In the data rows, the value 500 means zero.
Here are some points, each followed by its number:
[505. 390. 680. 600. 501. 558. 466. 537.] 0
[652. 421. 618. 707. 586. 568. 510. 621.] 1
[430. 557. 536. 365. 483. 495. 423. 480.] 2
[593. 455. 526. 572. 427. 438. 452. 532.] 3
[603. 584. 689. 376. 547. 669. 413. 522.] 4
[473. 556. 622. 502. 352. 282. 520. 468.] 5
[428. 511. 460. 409. 465. 574. 461. 516.] 6
[734. 514. 675. 526. 724. 623. 596. 656.] 7
[465. 511. 535. 494. 437. 459. 521. 537.] 8
[467. 517. 565. 518. 455. 481. 507. 513.] 9
[516. 608. 516. 457. 669. 626. 514. 513.] 10
[830. 197. 448. 676. 642. 468. 464. 635.] 11
[398. 587. 427. 492. 469. 514. 452. 368.] 12
[609. 471. 555. 441. 502. 524. 451. 544.] 13
[366. 555. 565. 464. 492. 548. 470. 389.] 14
[266. 446. 373. 612. 467. 566. 283. 206.] 15
[508. 405. 454. 522. 362. 490. 400. 577.] 16
[493. 326. 482. 673. 403. 332. 377. 495.] 17
[390. 450. 386. 544. 476. 438. 598. 536.] 18
[468. 406. 502. 502. 402. 471. 438. 539.] 19
[364. 640. 576. 463. 529. 529. 509. 385.] 20
[430. 549. 516. 458. 447. 561. 527. 508.] 21
[298. 776. 577. 459. 613. 617. 433. 405.] 22
[408. 576. 527. 378. 520. 505. 506. 449.] 23
[420. 591. 515. 452. 495. 531. 514. 420.] 24
[449. 498. 484. 489. 545. 518. 407. 446.] 25
[345. 590. 593. 408. 460. 480. 424. 336.] 26
[513. 361. 483. 578. 530. 391. 433. 517.] 27
[792. 127. 337. 664. 800. 626. 388. 607.] 28
[508. 495. 600. 512. 400. 448. 466. 535.] 29
[398. 487. 476. 352. 440. 490. 544. 496.] 30
[227. 901. 555. 176. 767. 721. 657. 262.] 31
Which five points above are nearest to each new point by angle? Their numbers follow each, smallest number first.
[347. 732. 482. 375. 501. 549. 522. 308.] 12 20 23 24 31
[460. 717. 610. 326. 573. 703. 611. 409.] 10 22 23 24 31
[449. 627. 390. 524. 487. 468. 556. 293.] 12 15 20 24 31
[367. 474. 486. 517. 636. 508. 502. 464.] 14 15 22 25 31
[385. 595. 536. 373. 608. 610. 574. 452.] 20 22 23 24 31
[572. 354. 431. 542. 594. 582. 487. 566.] 1 7 11 27 28
[352. 455. 358. 565. 494. 453. 639. 539.] 8 12 17 18 30
[748. 233. 429. 631. 511. 446. 382. 634.] 3 11 17 27 28
[347. 502. 474. 374. 439. 474. 490. 494.] 2 6 21 23 30
[651. 410. 455. 545. 624. 733. 417. 448.] 1 7 10 11 28
[510. 490. 550. 389. 449. 526. 471. 605.] 2 4 6 13 30
[579. 688. 680. 506. 557. 604. 448. 416.] 4 10 20 22 31
[447. 553. 518. 474. 430. 470. 421. 409.] 2 12 14 24 26
[536. 429. 577. 637. 516. 488. 505. 588.] 0 1 3 11 27
[422. 563. 122. 389. 575. 607. 712. 554.] 6 10 18 30 31
[434. 608. 191. 432. 782. 920. 565. 391.] 6 10 12 22 31
[695. 552. 619. 488. 474. 473. 412. 491.] 3 4 7 13 29
[648. 511. 689. 472. 407. 415. 459. 519.] 3 5 9 13 29
[516. 359. 296. 470. 686. 623. 396. 502.] 10 11 15 25 28
[445. 581. 438. 485. 485. 527. 498. 437.] 12 20 22 24 31
[613. 377. 414. 540. 631. 621. 471. 619.] 1 7 11 13 28
[425. 669. 387. 480. 473. 590. 449. 273.] 12 14 15 20 24
[401. 454. 359. 536. 548. 612. 535. 415.] 6 12 15 18 25
[553. 490. 579. 513. 535. 479. 547. 528.] 0 1 7 11 13
[575. 535. 502. 501. 493. 431. 527. 566.] 3 5 7 11 13
[474. 397. 515. 707. 406. 341. 566. 550.] 3 5 17 18 27
[493. 611. 556. 399. 405. 397. 654. 606.] 5 8 9 21 30
[581. 432. 560. 648. 455. 379. 516. 553.] 1 3 11 17 27
[574. 488. 437. 549. 463. 431. 486. 514.] 3 11 16 17 27
[598. 386. 471. 560. 510. 468. 450. 551.] 3 11 17 27 28
[395. 509. 440. 422. 463. 512. 460. 521.] 2 6 21 23 30
[606. 543. 535. 409. 417. 412. 722. 705.] 5 7 8 13 29
[415. 435. 381. 630. 480. 423. 590. 546.] 16 17 18 19 27
[902. 317. 676. 660. 162. 188. 266. 470.] 3 5 16 17 29
[734. 505. 847. 525. 678. 465. 804. 574.] 0 1 4 7 13
